One vector is turned by the same rotation once a step. Each row is the vector after some number of steps, and that number follows the row.
The counts run from 0 to 156.
[116 124 100 149  91 145 131 150 111 137 155 136 124 133 154  91 165 188
 184 103 137 115  97 123  58 128 131 168 157 151 157 126 144 137  77  86
 120 113 119 128 129 136 138 118 139 145 146 121 112 132  88 130  60  89
 151] -> 72
[ 96 152 110 154 116 169 103 149 130  90 138  87 135  87  99 105 151 186
 153 126 131 142 128 150 168 179 139 117 126 107 137  64 113 116 135 126
  98  91  90 142 107 149 130 103 104 106 138 112 112 145 100 136  88  94
 125] -> 25
[127 107  71 136 112 179 131 104 114 132 157 121 161 143 158  95 117 172
 174 114 149 123 134 117  96 143 125 152 129 148 149 132 105 174 101 160
 100 132  86 146 142 134 104 100 167  96 153  98 124 117  96 152  88  88
 136] -> 110
[125 144  78 175  71 145 123  97 127 164 113 120 127 118 133 136 133 164
 166 119 102 121 106 136 158 154 119 157 180 127 143  80  92 118 166 124
 133 152 107 159 114 135 104  65  94 132 128 166 110 120  95 154 103 121
 124] -> 128
[149 109  94 180  67 146 117  99 132 137 102 110 154 171 149 126 129 163
 180  77 166 120 133  95 103  93 129 164 171 115 157 135 137 129 139 129
 100 167 128 136 135 144 114  99 158 149 123 139  89 143 103 143 123 120
 128] -> 88
[154 105  80 173  87 158 109 103 154  98 115  98 144 129 100  98 153 158
 183 108 146 115 157 105 132 106 149 146 126  85 154  96 149 110 123 119
  91 154 122 120 142 146 107 134 136 103 109 104  73 148  92 151 122 123
 135] -> 101
[147 101  87 180  75 156  96 101 144 102 125 100 156 131 122  98 138 150
 170  90 162 110 165 113 123 103 138 144 116 121 156 111 140 136 119 152
  84 156 123 139 138 148  97 135 130 102  99 105  59 121  86 151 128 105
 119] -> 102
[104 152 115 160 134 159 109 138 153 101 111  88 135 111 149 111 139 205
 167 106 139 135 120 122 127 158 109 119 132 100 143  96 137 111 132  98
  94  66  97 142  84 138 162 100 160 106 131  90 101 152 103 131  90  99
 142] -> 78
[120 129  96 136  87 155 154 128  92 119 169 125 153 108  95  93 134 167
 201 118 118 116 163 163 146 128 116 139 152 135 184  77 113 180 107 139
 146 119 100 146 119 128 117  94 128  85 147 133 148 121 117 141  73  96
 127] -> 17
[141 128 104 162  77 142  94 118 118 141 126 117 159 141 165 134 125 187
 149 100 165 113 122 115 118 136 111 156 157 163 154 114 102 124 135 154
  86 158  85 169 128 152  95  88  90 139 129 162  98 111  79 146 122  94
 104] -> 36
[123 121 116 180 104 184 104 144 112  77 156  70 151 113 106 102 160 169
 162 106 185 118 139 115 129 131 145 117 115 107 146 101 148 137 107 130
  75 129 107 109 126 155 133 140 149 115 121 105  87 146 110 131  97  95
 120] -> 12
[134 103  78 125 111 144 141 105 125 145 142 124 149  91 125 110 116 166
 170 133 161 128 157 133 143 115  98 151 130 111 185  76 118 159 111 114
 124 109  98 171  78 151  99  92 151  74 120 111 107 131  96 151  81 121
 141] -> 3
[119 135  99 169 125 151 139 177 111  94 145 137 134  91 122 114 185 210
 164 121 143 103 154 130 107 112  97 136 135 111 140  80 165 119  91  98
 106 152 130 128 122 147 108 113  99 114 132 138 130 136  72 131  88 117
 125] -> 138
[149 131 128 209  75 174 113 123 128 115 109 109 162 155 145 105 126 181
 142  86 159 128 127 153 113 113 112 114 151 135 164 126 109 128 111 177
  55 137 110 137 135 114 122 126 121 111 106 115 115 105 127 159 140  99
 104] -> 156
[124 114 114 184  93 183  95 132 103 100 168  75 146 128 104  99 150 155
 146 113 191 108 120 111 122 120 162 136 136 111 149  98 122 133 106 142
  76 133 122 114 132 159 119 144 143 148 123 123  72 141 131 135  85 121
 103] -> 13
[106 134 127 208 112 186 122 131  93 102 138  98 135 156 143  98 154 174
 153  88 143 128  96 113  89 121 131 124 164 119 142 112 121 120 113 158
  59 115 120 105 123 134 149 141 153 160 115 111  94 126 151 136 101 133
 109] -> 66
[122 161  48 175 121 179 127 117 101 107 150 115 137 152 121  99 122 147
 139 139 128 133  95 158 104 160 167 167 169  87 134 114  91 129 121 131
  83 125  99 117 135 147  97  87 140 126 174 111 132 122 106 137  90  87
 132] -> 112
[127 119 121 162 117 154 131 131 124  96 150 116 142 135 111 113 195 198
 196 128 118 121 145  94 116 128 137 156 193  85 148  92 144 118 124 102
 119 150  94 123 149 146 125  94 105 133 165 137 133 167  89 138  98 122
 137] -> 33
[ 92 146 106 180  67 142 141 123 133 123 125 132 146 135 159 108  97 163
 145 107 109 141 149 150 121  81 104 155 155 121 146  92  90 145 115 146
  76 119 158 178 114 151 104  99 141 132  80 117  94 126 108 141  85 168
  96] -> 82
[110 142 113 196 121 188 116 152 114  93 130  98 139 137 153 106 169 197
 160  81 147 124 101 121  94 133 119 110 127 137 133 114 147 112  99 147
  71 112 112 107 127 122 152 147 152 127 104 100  99 128 129 137 108 110
 122] -> 65
[137 148  94 173  84 139 124 102 104 123 106  86 153 151 145 129 103 163
 156  86 164 126 154 152 133 120 102 145 166 126 176 115 117 139 163 136
 101 126 103 152  75 158 127  69 148 112 135 137 121 103 125 121 122  90
 117] -> 90
[154 140  83 191  78 165 138 112 152 138  89 124 133 112 130 105 153 173
 171 104  88 129 118 164 148 133 111 121 135 116 153  72 116  96 117 129
 113 111 127 140 117 104 129 121 103  68  84 111 103 122 102 165 129 131
 137] -> 62
[100 124 112 173 111 159 103 135 144 119 128 102 127 132 158 114 128 173
 145 111 156 137  99 102 102 115 130 154 145 108 130 102 122 106 107 119
  67  98 132 144 115 163 134 119 156 160 101  94  58 153 109 139  76 153
 115] -> 80
[ 93 131 111 152 108 165  89 155 138 103 146  91 130  88 105 105 171 185
 164 125 130 131 118 119 157 161 150 132 125 111 127  57 113 117 115 116
 100  99  97 137 119 165 129 112 120 129 119 113  75 168 100 139  74 124
 120] -> 26
[143 131  93 174  87 156 104 151 107 127 128 110 152 120 153 125 168 189
 159  75 168 105 133 125 110 103  86 118 119 179 150 100 140 122 110 153
  98 154 113 129 126 134 125 127 106 105  97 146 100  94 101 134 133 102
 113] -> 50
[115 166  46 164 107 169 153 129 113 119 122 126 153 139 144 109  98 153
 160 105 119 126 149 164 115 109 103 149 107 105 124 123 101 153 111 163
  87 132 140 130 113 152 105  85 188  87 130 113 134 122 107 131  86 126
 117] -> 97
[128 166  76 192 129 161 131 144 116  91 125 123 127 127 122 116 167 185
 140 140 113 125 137 150 124 107 125 149 172  62 141  76 120  89 118 113
  75 148 130 107 124 160  94  94  93 123 141 136 136 129 107 133 114 141
 120] -> 46
[100 137  95 184 143 183 114 128 118 135 140 106 149 129 158 141 141 179
 127 127 160 130  88  87 121 133 120 134 146  96 103 104 101 117 126 146
  54 140 121 128 120 153 105 100 149 148 125 130  85 150 115 142  84 165
 112] -> 133
[154 145  85 190 113 148 127 131 126 110 112 125 127 113 106 112 182 175
 153 126 115 118 139 125 134  99 131 145 169  71 153  61 134  82 119 103
  95 149 132 113 128 151  90 102  83 111 117 134 109 141 105 145 136 156
 125] -> 47
[121 117 137 172 100 131 154 100 111 131 140 130 128 128 130  90 126 182
 177 115 110 128 163 154 106  90 102 150 201 131 199  70 108 145 110 130
 109  92 114 172 106 123 128 121 111 112 109 111 121 114 128 142 116 137
 116] -> 69
[108 180  70 188 142 175 136 155 105  98 136 123 145 134 150 115 134 195
 123 131 116 134 131 156 105 112 103 150 153  88 123 102 105 109 117 140
  54 140 124 112 126 155  88  84 112 123 153 129 149 125 107 134 110 139
 102] -> 45
[146 124 101 163 155 168 114 129  90 132 148  93 143 104 126 119 169 199
 162 113 180 118 107 107 135 135 101 118 148 109 166  69 135 109 111 110
 114 110  79 108  77 148 136  97 134  99 146 116 133 135 128 136 101 118
 145] -> 145
[123 121 110 177  55 153 129  95  88 143 165 108 147 126 102  94 109 133
 160 124 150 125 136 154 144 108 142 150 166 121 168  81  81 168 117 170
 106 134 122 151 122 146  90 119 123 135 110 134 103 111 131 142  85 140
  90] -> 15
[137 136  86 182  48 159 127 107 122 171 102 134 135 164 163 110 125 154
 167  90 117 125  65 121  92 136 139 163 185 128 151 128 109 110 126 125
 122 132 138 134 135 118 133  95 154 163 121 147 106 131 104 145  87 112
 131] -> 74
[ 94 137 100 169 158 190 107 141 116 124 143  93 151 105 169 141 164 197
 145 114 159 126  86  81 133 162 114 120 126 104 100  96 120 119 122 131
  73 129  96 127 120 161 125  95 147 135 127 124  93 151 105 142  75 133
 134] -> 132
[129 110  84 137  97 177 131 141 108 122 166 116 148 119 111  88 169 174
 192 116 131 115 108 110 114 151 140 145 139 122 147 110 132 144  96 120
 139 135  99 114 153 135 127 115 156 118 165 117 140 161  92 143  63  87
 163] -> 19
[ 94 133 111 176  87 151 117 124 144 131 126 115 133 141 163 109 112 163
 139 105 137 136 120 126 102  85 122 165 148 110 140 109 104 122 108 137
  66 103 152 161 115 161 107 117 150 158  81 108  68 144 108 142  84 163
 101] -> 81
